(in the rows, 128 means zero)
Turns, then the turns between two rows, first turn first; the first pair answered:
turn Kedel:
[147, 134, 135, 133, 136, 138, 129, 130, 129, 150, 124, 137, 121, 127, 118, 133, 141, 130, 119, 146, 138, 112, 132, 131, 111, 133, 145] => [150, 128, 134, 131, 137, 131, 128, 132, 133, 147, 120, 139, 128, 131, 116, 136, 139, 126, 128, 146, 139, 116, 135, 130, 112, 133, 151]
[102, 142, 147, 131, 149, 171, 126, 125, 115, 126, 155, 135, 124, 130, 106, 129, 147, 135, 88, 99, 121, 167, 100, 123, 132, 115, 136] => [94, 141, 108, 123, 122, 122, 132, 124, 133, 138, 123, 122, 115, 129, 148, 92, 121, 155, 90, 173, 108, 98, 146, 121, 120, 150, 119]
[133, 137, 100, 138, 121, 152, 148, 123, 117, 114, 114, 87, 112, 106, 134, 120, 111, 167, 126, 118, 129, 102, 122, 128, 135, 131, 108] => [148, 110, 96, 131, 116, 125, 138, 130, 141, 97, 105, 93, 144, 132, 131, 139, 103, 149, 160, 123, 123, 113, 136, 122, 145, 130, 137]
turn nulu:
[138, 126, 119, 120, 132, 122, 74, 122, 127, 114, 124, 166, 139, 141, 136, 136, 131, 119, 118, 125, 105, 114, 130, 139, 109, 136, 144] => [140, 138, 105, 121, 123, 131, 77, 115, 122, 103, 123, 158, 127, 129, 135, 128, 131, 130, 112, 124, 113, 105, 126, 139, 102, 125, 131]
[97, 131, 126, 113, 106, 118, 110, 126, 130, 122, 132, 158, 126, 125, 127, 113, 146, 132, 136, 125, 152, 127, 123, 130, 114, 102, 134] => [108, 131, 127, 121, 109, 129, 113, 126, 129, 119, 127, 148, 122, 116, 119, 120, 146, 137, 143, 112, 157, 132, 118, 131, 113, 94, 134]
[115, 124, 126, 131, 134, 137, 132, 130, 120, 142, 144, 118, 137, 133, 135, 121, 131, 134, 128, 120, 104, 138, 113, 127, 137, 133, 133] => [112, 126, 122, 129, 130, 136, 130, 128, 118, 138, 146, 118, 135, 131, 136, 113, 129, 136, 124, 122, 105, 132, 113, 128, 133, 133, 129]
turn saru:
[132, 113, 170, 116, 146, 87, 115, 141, 140, 166, 102, 133, 143, 122, 132, 143, 141, 130, 157, 134, 123, 119, 167, 147, 109, 158, 116] => [96, 119, 149, 101, 143, 101, 124, 135, 136, 149, 124, 130, 144, 151, 155, 116, 131, 135, 125, 151, 92, 117, 159, 146, 127, 179, 111]
[134, 138, 111, 142, 150, 172, 157, 124, 121, 129, 118, 71, 88, 101, 136, 123, 109, 166, 112, 114, 118, 104, 109, 135, 134, 135, 108] => [160, 134, 122, 153, 145, 153, 148, 128, 127, 143, 99, 79, 88, 79, 123, 136, 114, 161, 137, 113, 141, 98, 122, 135, 117, 122, 109]
[127, 140, 121, 123, 123, 154, 138, 115, 106, 96, 144, 123, 134, 129, 121, 125, 138, 134, 114, 101, 137, 131, 116, 133, 123, 106, 125] => [150, 138, 127, 131, 116, 134, 131, 117, 113, 108, 126, 131, 136, 111, 113, 132, 143, 127, 135, 107, 158, 123, 129, 132, 106, 94, 127]
[130, 122, 156, 120, 133, 113, 116, 135, 131, 145, 127, 155, 133, 136, 125, 140, 155, 109, 120, 121, 135, 145, 133, 134, 133, 135, 146] => [121, 124, 149, 114, 126, 104, 118, 132, 133, 143, 128, 160, 134, 142, 134, 131, 152, 109, 115, 137, 130, 137, 138, 133, 132, 141, 144]
turn kifan:
[124, 145, 124, 139, 118, 140, 139, 124, 122, 136, 138, 133, 112, 130, 117, 113, 145, 130, 109, 129, 133, 107, 106, 129, 136, 122, 131] => [128, 145, 123, 139, 116, 139, 139, 124, 123, 137, 134, 133, 110, 127, 117, 113, 145, 130, 113, 131, 137, 104, 109, 128, 134, 121, 130]
[157, 124, 133, 133, 113, 113, 115, 123, 132, 102, 119, 152, 153, 127, 99, 150, 152, 114, 160, 104, 152, 152, 125, 116, 127, 83, 149] => [102, 120, 143, 119, 153, 149, 140, 138, 127, 123, 149, 118, 150, 169, 130, 141, 133, 127, 122, 113, 92, 153, 107, 118, 175, 139, 148]
[112, 116, 114, 116, 139, 106, 137, 137, 141, 117, 130, 116, 128, 127, 145, 121, 136, 136, 145, 133, 101, 114, 137, 112, 110, 120, 125] => [120, 117, 112, 116, 132, 101, 131, 134, 140, 110, 130, 125, 131, 124, 137, 121, 139, 131, 149, 130, 110, 119, 136, 111, 104, 108, 129]
turn revi:
[116, 129, 128, 140, 124, 134, 127, 112, 120, 125, 145, 125, 113, 116, 100, 123, 132, 142, 116, 116, 125, 124, 125, 135, 123, 146, 127] => [111, 126, 130, 137, 128, 131, 127, 114, 123, 126, 151, 127, 119, 125, 106, 123, 131, 139, 113, 119, 117, 128, 123, 134, 129, 153, 129]
[142, 125, 126, 130, 113, 111, 120, 124, 128, 130, 125, 150, 133, 128, 121, 131, 138, 115, 134, 132, 141, 131, 133, 129, 115, 113, 129] => [135, 134, 121, 130, 110, 115, 122, 120, 122, 130, 126, 148, 126, 125, 125, 123, 137, 120, 124, 136, 143, 124, 133, 130, 111, 115, 121]
[90, 107, 143, 100, 151, 133, 112, 147, 140, 132, 165, 146, 148, 168, 131, 129, 143, 113, 123, 138, 103, 150, 121, 119, 158, 148, 144] => [129, 98, 153, 113, 154, 124, 105, 150, 148, 134, 144, 145, 155, 145, 106, 159, 148, 109, 160, 115, 132, 160, 124, 118, 147, 124, 155]

Each pair is two turns apart.
[137, 135, 146, 126, 136, 111, 114, 133, 150, 127, 121, 122, 133, 138, 132, 121, 124, 134, 155, 109, 124, 119, 133, 112, 125, 136, 153] => [144, 141, 141, 131, 132, 116, 111, 127, 146, 121, 119, 125, 129, 127, 124, 123, 129, 133, 154, 102, 133, 120, 130, 111, 117, 124, 150]
kifan, revi
[157, 117, 113, 115, 109, 125, 122, 110, 135, 93, 108, 139, 139, 107, 97, 152, 100, 143, 177, 116, 150, 132, 139, 111, 104, 88, 144] => [83, 143, 117, 99, 135, 178, 147, 110, 107, 106, 155, 121, 111, 136, 128, 113, 97, 159, 103, 124, 102, 132, 111, 117, 132, 130, 119]
kifan, Kedel
[113, 124, 101, 133, 145, 142, 133, 132, 126, 147, 133, 134, 126, 143, 151, 147, 151, 151, 135, 119, 115, 115, 126, 144, 141, 153, 115] => [112, 122, 91, 127, 136, 135, 130, 127, 128, 139, 133, 138, 130, 149, 153, 142, 148, 149, 136, 126, 115, 113, 131, 142, 137, 153, 116]
Kedel, nulu
[134, 140, 145, 132, 126, 107, 114, 138, 133, 157, 117, 151, 115, 127, 134, 124, 135, 124, 123, 153, 119, 123, 134, 138, 121, 137, 109] => [124, 129, 141, 122, 126, 107, 111, 137, 138, 140, 129, 156, 131, 154, 136, 125, 134, 115, 121, 152, 105, 136, 131, 135, 136, 139, 121]
Kedel, saru
[141, 120, 145, 134, 135, 129, 126, 149, 120, 139, 136, 110, 106, 141, 140, 128, 127, 135, 156, 134, 112, 112, 77, 150, 142, 127, 134] => [148, 125, 142, 137, 124, 117, 121, 147, 123, 144, 127, 112, 100, 127, 139, 124, 129, 136, 161, 142, 123, 100, 86, 150, 126, 119, 129]
saru, revi
[89, 125, 160, 108, 133, 114, 114, 133, 109, 153, 144, 155, 108, 156, 153, 115, 142, 99, 80, 140, 112, 143, 117, 138, 151, 129, 133] => [100, 148, 114, 116, 107, 127, 125, 113, 99, 118, 132, 133, 83, 123, 157, 92, 134, 130, 74, 145, 130, 111, 116, 139, 130, 109, 105]
Kedel, nulu
[122, 182, 149, 126, 143, 148, 139, 115, 130, 152, 129, 124, 102, 65, 118, 150, 144, 138, 117, 124, 149, 94, 121, 110, 130, 115, 124] => [103, 161, 177, 110, 151, 115, 126, 132, 148, 178, 139, 152, 130, 110, 131, 152, 144, 108, 120, 149, 125, 104, 141, 108, 144, 143, 150]
nulu, nulu
[152, 117, 137, 130, 144, 137, 134, 129, 143, 128, 116, 117, 140, 134, 119, 160, 142, 149, 144, 124, 135, 130, 128, 131, 142, 130, 130] => [152, 128, 124, 134, 132, 136, 135, 123, 138, 127, 108, 112, 123, 117, 124, 146, 139, 160, 136, 134, 144, 111, 133, 130, 131, 124, 116]
revi, Kedel
[95, 132, 116, 110, 112, 120, 130, 120, 127, 113, 158, 146, 133, 171, 156, 113, 127, 109, 95, 157, 109, 142, 135, 128, 133, 148, 128] => [129, 109, 145, 122, 133, 119, 124, 134, 139, 119, 147, 143, 155, 169, 130, 156, 134, 93, 136, 121, 119, 174, 129, 126, 142, 134, 155]
revi, saru
[137, 141, 111, 139, 109, 108, 133, 121, 137, 137, 108, 121, 104, 93, 136, 108, 128, 139, 128, 155, 145, 85, 141, 133, 108, 118, 110] => [99, 142, 125, 130, 145, 166, 150, 125, 121, 125, 150, 101, 107, 129, 140, 113, 128, 141, 95, 120, 107, 124, 103, 138, 150, 136, 118]
revi, saru
[136, 111, 132, 137, 155, 132, 130, 149, 128, 138, 151, 118, 134, 125, 125, 141, 130, 132, 137, 120, 125, 144, 112, 118, 134, 136, 136] => [149, 119, 124, 141, 134, 110, 124, 143, 127, 145, 133, 126, 124, 103, 126, 133, 133, 136, 141, 138, 143, 120, 129, 117, 111, 126, 126]
saru, revi
[106, 121, 98, 115, 133, 157, 126, 128, 113, 96, 146, 151, 146, 158, 130, 98, 110, 156, 123, 128, 131, 164, 138, 143, 124, 117, 136] => [99, 133, 107, 120, 139, 167, 132, 128, 101, 113, 143, 145, 128, 142, 134, 92, 114, 169, 109, 127, 130, 155, 133, 146, 121, 120, 120]
revi, Kedel
[144, 119, 113, 137, 113, 118, 120, 127, 132, 115, 117, 126, 133, 123, 120, 121, 124, 134, 142, 145, 136, 120, 141, 124, 121, 115, 130] => [127, 119, 105, 129, 115, 125, 123, 126, 132, 108, 127, 124, 135, 139, 130, 113, 117, 136, 128, 152, 122, 119, 138, 122, 131, 127, 131]
nulu, saru
[119, 145, 117, 139, 126, 130, 133, 130, 113, 142, 111, 133, 107, 106, 140, 104, 124, 155, 116, 144, 151, 93, 134, 132, 111, 135, 106] => [120, 144, 128, 145, 144, 148, 140, 135, 111, 149, 112, 118, 104, 104, 136, 117, 122, 161, 116, 129, 147, 101, 122, 134, 120, 136, 107]
nulu, revi
[139, 129, 149, 146, 144, 160, 135, 128, 119, 131, 131, 116, 116, 107, 111, 154, 136, 131, 139, 85, 136, 150, 105, 130, 132, 115, 129] => [131, 110, 167, 130, 135, 101, 114, 139, 140, 160, 129, 152, 142, 137, 126, 147, 137, 102, 145, 132, 123, 142, 138, 126, 128, 139, 149]
nulu, saru
[146, 113, 119, 128, 126, 124, 118, 144, 117, 135, 114, 158, 127, 115, 135, 132, 138, 133, 110, 136, 136, 109, 133, 125, 109, 107, 94] => [145, 114, 114, 130, 136, 152, 127, 142, 110, 124, 120, 139, 120, 114, 132, 138, 134, 144, 109, 112, 130, 121, 116, 127, 121, 107, 92]
saru, nulu
[115, 127, 142, 116, 130, 122, 118, 136, 127, 140, 138, 142, 142, 137, 125, 137, 133, 107, 118, 129, 128, 141, 128, 126, 137, 128, 137] => [116, 131, 133, 114, 118, 114, 115, 130, 125, 135, 135, 149, 138, 132, 126, 126, 134, 107, 117, 139, 135, 135, 133, 125, 125, 122, 131]
revi, nulu
[154, 123, 111, 124, 108, 110, 122, 120, 128, 91, 112, 136, 149, 108, 119, 141, 142, 109, 172, 102, 153, 139, 125, 121, 110, 96, 134] => [157, 122, 126, 131, 122, 121, 125, 127, 126, 104, 111, 127, 145, 100, 112, 151, 145, 112, 175, 90, 153, 145, 117, 124, 115, 98, 133]
revi, nulu
[131, 111, 137, 128, 128, 103, 125, 150, 130, 141, 135, 141, 143, 147, 113, 149, 132, 92, 144, 118, 119, 154, 128, 131, 146, 126, 150] => [107, 127, 124, 122, 127, 133, 134, 139, 113, 121, 159, 136, 132, 152, 119, 130, 133, 98, 112, 111, 110, 158, 110, 132, 150, 126, 138]
nulu, saru
[141, 122, 120, 147, 111, 88, 141, 133, 160, 112, 123, 123, 140, 116, 127, 113, 128, 127, 140, 146, 136, 118, 145, 127, 108, 120, 119] => [130, 146, 131, 154, 121, 120, 149, 128, 137, 123, 137, 118, 115, 96, 122, 106, 138, 135, 113, 129, 144, 122, 124, 133, 101, 114, 100]
Kedel, Kedel
[126, 144, 129, 136, 126, 131, 132, 133, 119, 152, 120, 114, 109, 101, 132, 120, 134, 137, 123, 124, 141, 114, 127, 132, 117, 125, 112] => [138, 127, 140, 134, 132, 134, 123, 138, 123, 137, 125, 124, 130, 117, 116, 142, 140, 119, 143, 98, 145, 146, 120, 131, 127, 114, 135]
Kedel, Kedel
[121, 121, 117, 125, 141, 129, 130, 132, 136, 132, 123, 119, 128, 140, 120, 142, 121, 121, 133, 114, 122, 140, 125, 136, 131, 135, 134] => [119, 120, 116, 124, 136, 116, 129, 134, 141, 139, 118, 125, 129, 139, 126, 137, 119, 121, 134, 128, 119, 128, 135, 135, 127, 143, 132]
kifan, nulu
[129, 140, 118, 133, 120, 123, 119, 122, 118, 111, 125, 165, 127, 131, 127, 106, 132, 123, 106, 122, 143, 123, 125, 126, 121, 116, 120] => [119, 134, 122, 129, 130, 136, 120, 123, 118, 111, 136, 162, 130, 147, 132, 109, 131, 122, 100, 118, 130, 133, 117, 125, 134, 125, 128]
saru, revi
[124, 129, 147, 134, 138, 144, 127, 128, 125, 127, 142, 149, 132, 132, 108, 141, 136, 114, 119, 100, 137, 154, 110, 131, 133, 116, 137] => [123, 148, 124, 134, 110, 121, 125, 118, 123, 126, 127, 153, 116, 112, 123, 111, 134, 125, 108, 138, 148, 114, 132, 129, 107, 115, 113]
Kedel, kifan
[131, 131, 116, 110, 125, 137, 130, 128, 132, 136, 146, 115, 128, 109, 132, 135, 127, 139, 103, 138, 114, 125, 140, 120, 135, 135, 113] => [148, 126, 123, 116, 128, 135, 128, 131, 131, 141, 135, 112, 128, 97, 125, 149, 128, 139, 116, 129, 125, 127, 141, 121, 128, 127, 114]
nulu, saru
[145, 140, 108, 131, 130, 145, 125, 123, 87, 128, 145, 158, 99, 107, 106, 114, 144, 118, 119, 117, 156, 116, 112, 120, 101, 110, 83] => [169, 107, 109, 126, 128, 124, 112, 130, 109, 105, 138, 167, 137, 135, 96, 141, 144, 93, 157, 108, 153, 141, 120, 115, 112, 106, 119]
Kedel, Kedel
[109, 144, 138, 135, 144, 148, 141, 127, 117, 139, 141, 114, 115, 124, 132, 123, 122, 136, 117, 117, 116, 121, 115, 130, 135, 144, 109] => [118, 123, 132, 131, 146, 139, 141, 131, 134, 127, 133, 107, 137, 142, 135, 136, 112, 131, 141, 118, 106, 128, 120, 125, 150, 150, 130]
Kedel, saru
[94, 147, 103, 124, 123, 162, 123, 118, 107, 102, 138, 115, 107, 136, 115, 125, 131, 147, 87, 118, 128, 124, 116, 146, 126, 114, 111] => [83, 125, 99, 111, 125, 132, 121, 127, 129, 106, 137, 117, 130, 171, 133, 124, 118, 141, 97, 146, 102, 116, 133, 143, 144, 141, 129]
revi, Kedel
[140, 136, 98, 134, 109, 133, 132, 112, 122, 108, 113, 111, 123, 106, 127, 114, 121, 148, 133, 136, 139, 110, 133, 129, 118, 115, 109] => [152, 110, 113, 128, 118, 114, 122, 125, 139, 104, 116, 125, 158, 133, 118, 141, 124, 123, 160, 127, 133, 136, 138, 125, 136, 118, 142]
Kedel, nulu
[99, 116, 103, 107, 138, 140, 148, 129, 135, 145, 148, 124, 142, 174, 126, 132, 109, 127, 123, 110, 96, 139, 131, 119, 131, 149, 110] => [133, 103, 116, 117, 136, 111, 136, 135, 151, 155, 122, 133, 153, 159, 109, 157, 114, 117, 163, 106, 122, 141, 146, 116, 117, 133, 123]
revi, saru
[132, 137, 154, 138, 137, 127, 103, 150, 140, 170, 120, 138, 142, 128, 127, 123, 133, 102, 133, 133, 147, 124, 119, 125, 104, 142, 125] => [122, 131, 149, 131, 134, 123, 103, 151, 146, 163, 124, 140, 151, 144, 136, 118, 128, 98, 129, 142, 136, 124, 123, 124, 111, 151, 132]
saru, revi
[118, 126, 131, 125, 139, 124, 120, 122, 137, 122, 127, 145, 137, 162, 141, 120, 116, 125, 129, 137, 102, 140, 135, 116, 139, 152, 149] => [123, 131, 112, 124, 127, 134, 119, 111, 133, 92, 127, 141, 137, 158, 134, 118, 117, 130, 132, 124, 112, 147, 131, 115, 134, 136, 149]
nulu, Kedel
[125, 140, 128, 132, 133, 138, 132, 121, 110, 109, 134, 134, 123, 125, 119, 110, 144, 126, 109, 114, 141, 132, 124, 134, 123, 116, 117] => [137, 137, 139, 144, 142, 136, 134, 129, 113, 128, 122, 122, 117, 113, 117, 123, 141, 132, 122, 110, 143, 128, 128, 135, 124, 119, 115]
kifan, saru
[182, 128, 131, 153, 137, 140, 144, 115, 130, 148, 87, 99, 124, 86, 117, 156, 142, 136, 142, 120, 134, 132, 125, 127, 153, 107, 135] => [165, 108, 154, 132, 134, 105, 124, 125, 145, 161, 103, 138, 158, 131, 124, 157, 149, 101, 141, 143, 118, 150, 142, 124, 161, 126, 163]
nulu, kifan
[101, 143, 115, 113, 137, 146, 143, 123, 113, 106, 145, 120, 131, 155, 144, 114, 125, 132, 97, 130, 110, 128, 132, 122, 141, 151, 132] => [129, 137, 133, 129, 157, 163, 148, 131, 112, 110, 133, 103, 133, 136, 125, 147, 127, 138, 123, 94, 123, 143, 120, 122, 147, 136, 140]
nulu, nulu
